[[99, 76, 79],
[97, 39, 113],
[99, 144, 77],
[85, 105, 119],
[99, 94, 94],
[98, 72, 76]]
|
[[99, 79],
[97, 113],
[99, 77],
[85, 119],
[99, 94],
[98, 76]]

[[84, 111, 95, 95, 88, 168, 28, 138, 91],
[158, 57, 114, 91, 112, 69, 138, 120, 42],
[148, 79, 92, 106, 100, 89, 100, 160, 27]]
|
[[84, 95, 88, 28, 91],
[158, 114, 112, 138, 42],
[148, 92, 100, 100, 27]]

[[159, 156, 74, 104],
[137, 145, 90, 79],
[23, 57, 138, 88],
[66, 67, 75, 92],
[152, 169, 134, 92],
[65, 52, 104, 120],
[168, 155, 85, 113],
[43, 62, 144, 78],
[168, 153, 67, 108]]
|
[[159, 74],
[137, 90],
[23, 138],
[66, 75],
[152, 134],
[65, 104],
[168, 85],
[43, 144],
[168, 67]]

[[91, 61, 151, 61, 108],
[88, 38, 145, 73, 94],
[97, 90, 174, 71, 94],
[95, 83, 174, 77, 99],
[92, 57, 152, 77, 96],
[84, 40, 141, 52, 94],
[93, 64, 149, 64, 80],
[79, 47, 137, 40, 86]]
|
[[91, 151, 108],
[88, 145, 94],
[97, 174, 94],
[95, 174, 99],
[92, 152, 96],
[84, 141, 94],
[93, 149, 80],
[79, 137, 86]]

[[97, 68, 73, 134, 119, 96, 137],
[105, 70, 61, 142, 154, 83, 105],
[106, 161, 86, 40, 128, 106, 82],
[127, 64, 71, 110, 161, 65, 70],
[55, 127, 131, 140, 105, 152, 113],
[88, 109, 163, 94, 60, 125, 83],
[93, 84, 115, 113, 44, 105, 144],
[93, 144, 123, 91, 128, 119, 57],
[93, 73, 26, 104, 59, 75, 161],
[115, 143, 93, 42, 82, 88, 59],
[72, 116, 115, 108, 50, 130, 144],
[99, 144, 118, 69, 87, 107, 61]]
|
[[97, 73, 119, 137],
[105, 61, 154, 105],
[106, 86, 128, 82],
[127, 71, 161, 70],
[55, 131, 105, 113],
[88, 163, 60, 83],
[93, 115, 44, 144],
[93, 123, 128, 57],
[93, 26, 59, 161],
[115, 93, 82, 59],
[72, 115, 50, 144],
[99, 118, 87, 61]]

[[96, 100, 98, 162, 101, 109, 94, 99, 100, 102, 101, 103, 101, 108, 122, 96],
[133, 99, 99, 105, 122, 102, 102, 101, 103, 99, 103, 97, 105, 98, 123, 101],
[141, 103, 101, 108, 123, 100, 105, 100, 98, 101, 94, 105, 116, 100, 103, 99],
[102, 102, 102, 101, 98, 99, 90, 137, 149, 101, 98, 103, 98, 99, 105, 101],
[112, 103, 98, 157, 103, 103, 91, 99, 94, 103, 98, 108, 112, 102, 107, 94],
[108, 101, 104, 128, 112, 100, 101, 101, 101, 98, 104, 98, 101, 105, 107, 106]]
|
[[96, 98, 101, 94, 100, 101, 101, 122],
[133, 99, 122, 102, 103, 103, 105, 123],
[141, 101, 123, 105, 98, 94, 116, 103],
[102, 102, 98, 90, 149, 98, 98, 105],
[112, 98, 103, 91, 94, 98, 112, 107],
[108, 104, 112, 101, 101, 104, 101, 107]]

[[97, 79, 105, 88, 66, 120, 94, 84, 96, 107, 81, 106, 109, 94],
[76, 148, 50, 93, 117, 159, 165, 106, 123, 93, 70, 104, 153, 92]]
|
[[97, 105, 66, 94, 96, 81, 109],
[76, 50, 117, 165, 123, 70, 153]]

[[159, 100, 132, 37, 45, 93, 104, 82, 29, 107, 31, 95, 111, 106],
[111, 92, 106, 87, 109, 110, 79, 95, 80, 110, 91, 103, 117, 55],
[144, 108, 174, 23, 74, 95, 117, 65, 85, 102, 77, 105, 59, 61]]
|
[[159, 132, 45, 104, 29, 31, 111],
[111, 106, 109, 79, 80, 91, 117],
[144, 174, 74, 117, 85, 77, 59]]

[[93, 93, 107, 101, 91, 104, 95, 102, 97],
[94, 101, 98, 111, 96, 106, 91, 109, 82],
[97, 87, 113, 98, 88, 109, 95, 96, 100],
[86, 95, 109, 103, 82, 95, 97, 105, 105],
[102, 95, 106, 94, 94, 97, 105, 92, 114],
[104, 109, 89, 100, 112, 95, 104, 102, 100],
[90, 94, 112, 103, 82, 98, 95, 105, 102],
[136, 149, 44, 97, 169, 80, 125, 99, 99],
[112, 113, 89, 104, 113, 98, 102, 102, 93]]
|
[[93, 107, 91, 95, 97],
[94, 98, 96, 91, 82],
[97, 113, 88, 95, 100],
[86, 109, 82, 97, 105],
[102, 106, 94, 105, 114],
[104, 89, 112, 104, 100],
[90, 112, 82, 95, 102],
[136, 44, 169, 125, 99],
[112, 89, 113, 102, 93]]
